x =
[[ -4   0   5  16 -16 -13  10 -19 -23  31 -37   7  24]
 [ 10   0  -4  14   6 -17   3  20 -10 -14   9 -10 -11]]
Which number is the entry directly below the smallest entry? 9
Which number is the top-right entry? 24
Which number is the entry just right of -37? 7
The top entry of the column that holds the largest entry: 31
The entry just left of -13 -> -16
Which number is the smallest entry in the first row? -37
Which number is the entry just left of the largest entry? -23
Which number is the entry just right of 6? -17
Which number is the entry in the bottom-right corner? -11
Which number is the entry just right of -13? 10
The smallest entry in the first column -> -4

[[ -5  -8  32   3  -8 -15  -1  -2  -3 -25  25   3  11  11]
 [ -6 -11  35   5  -4 -19   0  -2  -2 -22  23   5  12   8]
 [  2   7   9  -6 -23  10  -2  -2  -5 -28  23  -5   3  20]
 [  5  12  -2  -9 -24  17  -2  -1  -4 -23  17  -7  -1  19]
 [  1   5  14  -5 -22   6  -2  -2  -4 -29  24  -4   4  19]
 [ -7 -14  37   7   1 -24   0  -2  -2 -19  20   6  12   4]
 [  5  13  -6  -9 -23  20  -2  -1  -4 -21  15  -8  -2  18]
 [ -8 -16  37   8   5 -26   0  -2  -1 -15  17   8  12   1]
 [  0   2  18  -3 -19   1  -2  -3  -4 -29  25  -2   6  18]
 [ -8 -17  36   9   8 -28   1  -1   0 -10  14   9  12  -2]
 [  4  11   1  -8 -25  15  -2  -2  -5 -25  20  -7   0  20]
 [ -2  -1  23  -1 -16  -4  -2  -2  -4 -29  26  -1   7  16]
 [  3   9   5  -7 -24  13  -2  -2  -5 -27  22  -6   1  20]
 [ -3  -4  28   1 -12  -9  -1  -2  -4 -27  26   1   9  14]]
Indices start at 0.
The bottom-right entry?
A: 14
The entry in row 1 and column 0 -> -6
The entry at row 0, column 0?
A: -5
The entry in row 0 and column 2 -> 32
The entry at row 2, column 0?
A: 2
The entry at row 0, column 1?
A: -8
The top-right entry: 11
The bottom-left entry?
A: -3

[[  2   1   1   2]
 [ 15  -8  -9   9]
 [ -1  15 -18 -14]
 [ -5   0   1   0]
 [  2  -1   1   0]
 [-28 -40  19  13]
 [  4  -1  -3  -1]
 [ -4   3  -4   2]
 [ -1   2  -2  -4]
 [  0   3   0  -2]
 [ -3   1  -1   4]
 [ -1   3  -1   0]
 [-23  -6  -6  -9]
 [ -5   2   0   2]
 [-19 -10  -2  -4]
 [ -1  -3   1   3]]
Counting starts at 0.
The entry just left of -10: -19
Give the entry directly above 13.
0
The entry directly below -14 is 0
Give the entry in the bottom-right corner.
3
Give the entry at row 1, column 0.
15
The entry in the top-left corner is 2
Give the entry directly below 19.
-3
Give the entry at row 2, column 0.
-1
Give the entry in row 1 and column 2.
-9
Give the entry in the bottom-left corner.
-1
The entry just left of the largest entry -> -40
The entry at row 2, column 2 -> -18
The entry at row 0, column 1: 1
Give the entry at row 0, column 2.
1
The entry at row 1, column 1 -> -8
Give the entry directly above the smallest entry.
-1
The entry directly above the largest entry -> 1
Give the bottom entry of the column that holds the smallest entry.
-3
The entry just right of the smallest entry -> 19
The entry directly below 13 -> -1
The bottom entry of the column that holds the largest entry: 1
The entry just left of the smallest entry -> -28

Questions about the row below.
1) Which number is the entry just left of the smallest entry?
2) Which number is the entry just right of the smallest entry?
array([2989, 6761, 2631, 2726, 2776, 5901, 6451, 8203, 4954, 6385, 7230,
       4636])
1) 6761
2) 2726

arr =
[[ 20 -24   6  -2  29]
 [ 11 -10   6   5  38]
 [ 10 -15   6  -8  -1]
 [ 14 -23   6 -16 -22]
 [  7  -1   6  19  17]
 [ 11 -22   6 -24 -11]
 [  0   8   6  25   5]
 [  9 -20   6 -28  -3]
 [ 13 -12   6   6  17]
 [ 16 -22   6 -13  25]
 [  1   3   6  10  21]
 [ 11 -22   6 -27  -1]]
Rows and columns are numbered from 0.
Which number is the entry at row 1, column 0?
A: 11
Which number is the entry just left of the smallest entry?
A: 6
Which number is the entry at row 0, column 0?
A: 20
The entry at row 1, column 2 -> 6
Which number is the maximum?
A: 38
The entry in the bottom-right corner -> -1
The entry at row 1, column 1: -10
Which number is the entry just left of the largest entry?
A: 5
Which number is the top-right entry?
A: 29
Which number is the entry directly below -16?
A: 19
The entry directly above 19 is -16
The entry in the bottom-left corner -> 11
The entry just left of 29 -> -2
Which number is the entry directly below -11?
A: 5
Which number is the entry at row 2, column 0?
A: 10
Which number is the entry directly below the largest entry?
A: -1
The entry directly above -27: 10
The entry at row 0, column 1: -24
Which number is the entry at row 0, column 2?
A: 6
The entry directly below -15: -23
The entry directly below 9: 13
The entry directly below the smallest entry: 6

[[ 21   0  -1  10 -12]
 [-33  -2   2 -14  21]
 [-24   0   1 -11  15]
 [-11  -1   1  -5   6]
 [-29  -1   1 -14  18]
 [ -3   1   1   0   3]
 [ -5   0   1  -2   2]
 [  8   0  -1   3  -6]
 [ 16   1  -2   6 -11]
 [ -5   0   0  -1   2]
 [  4   0  -1   3  -4]
 [ 21   2  -1   8 -13]]
Report the top-left entry.
21
Report the entry directly below 15.
6
Report the second entry on the main diagonal.
-2
The entry directly below the smallest entry: -24
The smallest entry in the first column is -33
Report the third-last entry, reading row by row.
-1
The last entry, reading row by row is -13
Report the entry just left of -13.
8
The 3rd entry on the diagonal from the top-right corner: 1
The top-right entry: -12
Report the entry directly above 4.
-5
The largest entry in the last row is 21
Report the last entry of the smallest entry's row.
21
Report the second entry in reading order.
0
The second smallest entry -> -29
The fourth entry from the end, reading row by row -> 2
